The same turns and mirrors carry the whole set onto itself, and each row onto the other rows of its family. Which rows share a family with each named row? Give them in list order.
These 25 rows form 5 families of 5 rows each.
leg: [  1 -17  -9 -11   0   8   8  30  -5  10   7  12  -6]
bevit: [ 36  -4   1 -17   0 -21   3  43 -14  10 -16  -8  13]
Dus: [ 34 -10   3 -32   5 -15  11  38   2  13 -15 -11   2]
Gome: [ 11  14  12  -3  15  -7  -2  18 -25  15 -12   1 -12]
Vezo: [  1   4 -10  -6 -17   0  12  17  -3  -3  -7   4  -8]
fimob: [ 22  -5   0 -17  23   1  10  42  10  15 -14   6   8]
fumon: [ 19  -8  11  -1   3   0   7  40   3  10 -18  23   7]
lup: [ 19  11 -10  -9  14 -24   2  33   9  11 -22  -1  13]
sutup: [  8  -3  -9   0 -12   9   8  17  -2   4  -7  -5 -13]
pozut: [ 13  12   4 -42  -5 -16 -17  25  -6  16 -23  -4  -5]
fumiv: [ 12   2 -11   1  -2  -8  -4  15 -21   7  -8  -3 -22]
Dape: [  6  -7  19 -29  -6 -18 -16  38 -22  18 -11   6  -3]
venel: [ -8  -6   6 -13  19   0   5  37   9  20  -7  12   2]
mis: [  9  -5  -8 -21 -16 -29 -17  39  -6  10 -22  13  -1]
niru: [ -1  -7 -15 -15   7  -3   7  32 -22  13   3 -11  -9]
zit: [ 18 -22   0 -16  -3   5  12  30  16  13  -4   3   0]
gupif: [  6   4  10 -15  -5 -21 -25  30 -10  13 -28   6 -17]
ral: [  3  14   4 -14  -9   1 -12  16 -10   9 -25   1 -23]
vuma: [ 16   6  -2 -32   2 -24 -11  43   1  11 -20  -8  14]
zik: [  4  20   8 -15   3  -9  -4  12 -11   9 -22   0 -21]
bavov: [ 32  -5   4 -36  10 -11   1  32  11  20 -17  -4   4]
migi: [ 19  -7  -2  -7   6 -10  -8  33 -23  16 -25   7 -29]
zezu: [ 19 -19   4  -9  -4   3  17  35  12   7 -15  14  -6]
botug: [  6   3  15 -44  -2 -21 -10  30  -7  17 -17  -2  -8]
dava: [ -2   6  -7  -6  -9  -3   7  24 -14   2   4   8  11]

Same family as ral: sutup, pozut, zit, bavov
Same family as mis: lup, venel, niru, migi
Same family as Vezo: Dus, zik, zezu, botug

The same turns and mirrors carry the whole set onto itself, and each row onto the other rows of its family. Which rows share a family with each named row? Give them in list order.
These 32 rows form 4 families of 8 rows each.
vov: [ -8   0 -21 -16  14  16   2  -4  -1   0   0   2 -21  -2  -6]
raf: [ 13  10  -8  -8  -2 -11  10 -20 -15   9   8  -7   6 -12  -7]
morak: [ -8   3 -20 -16  16  16   8 -10   0  -4   0   2 -19  -2  -3]
nesi: [-16   3  -8  -9  -5  -2 -10  12 -16 -15   4  -7   9  -2 -12]
ger: [ -1   0  24  -9   5   1  -6   3  -1  11 -15  -3 -10  -1 -13]
sedu: [  5   5 -30  -1 -11   6   5  -3  -8 -11  13  12  15  -6   7]
lum: [ 14  10   4  -8   5  -8   8 -18 -17   2   9  -8   5 -18  -7]
bon: [ 11  -2  12  -4 -14 -13  -7   6 -13   2  -1   8  23   3  13]
sobez: [ 16  13   1 -16   1  -1   7 -17 -17   9  12  -9   3 -17  -3]
nogip: [ 23  -3   6  -6   3  10  13 -17   8  11  -3  17  -3   4  13]
fisu: [ -8  13 -15 -11  14  17   9 -10   7   6   1   3 -18   1  -1]
gavi: [ 16   0  15   2 -13  -6  -5   3  -8   1  -1   3  27   0  10]
Vita: [ 12  10 -28  -7 -13   5   5  -2  -7 -15   6  12   6  10  11]
favu: [ 14  -9  11  -3 -21 -13  -2  11 -13  -5  -1   3  18   1   3]
Ref: [-8 -6  4 -6 -5 15 -5 22  8 -8 -8 15 -5 14 10]
luze: [ -7 -12  -7  -7  -7  16  -7  12   8  -5  -8  17   0  20   7]
Neru: [ 13  -4  17   1 -17  -6  -5   5  -9   1   1   7  24   3   4]
zur: [-5 -5 24 -9  6 -1  1  4 -1 17 -6 -7 -5 -8 -8]
kikiv: [-17   7 -13 -14  -6  -7 -10   9  -5 -12   6 -15  -1  -4 -10]
rosad: [  7   2 -30  -4 -12   7   6  -5  -8 -12  14   8   9   1  16]
rupu: [ 23  -3   5   0   1   9   8 -11   2  14   3  22  -9   8  11]
vufa: [ 12  10   2 -10  10  -1   7 -12 -18   4  12 -10   1 -20  -1]
dini: [  9   5 -27  -9 -14   5   6  -7  -7 -14  11  16  12  -3   8]
Fozon: [23 -2  7  0 -2 13 17 -8 -3 14 -8 19  1  6 14]
Sonu: [ -4   3 -17  -9   7  21   9  -8   4  -1   1  -1 -23  -4  -9]
loka: [-18   5  -9 -13  -6  -2  -5   9 -11 -13  -3 -15  10  -8  -8]
zod: [ -3 -10  -8  -5 -11  12 -12  13  11  -4 -12  17   4  18   6]
mizez: [-13   2  -7  -9  -5   2 -10  13 -17  -9   0 -15  10  -2 -14]
reruf: [ 23  -1   2  -5   4   8   6 -15   9  10  -1  20  -5   0  16]
fabit: [-10 -11  -5   1  -5  11  -7  16   8  -8 -11  15  -3  15   6]
rutu: [  3  -5  24 -12  10   5  -8   2   0  10 -13  -7 -10   4  -5]
Dasu: [-5 -6 25 -7 10  5 -4  2 -1  9 -9 -9 -9  3 -9]

Same family as raf: fisu, Vita, favu, Ref, zur, kikiv, Fozon
Same family as fabit: ger, bon, sobez, rosad, rupu, Sonu, loka
Same family as vufa: vov, sedu, gavi, zod, mizez, reruf, rutu

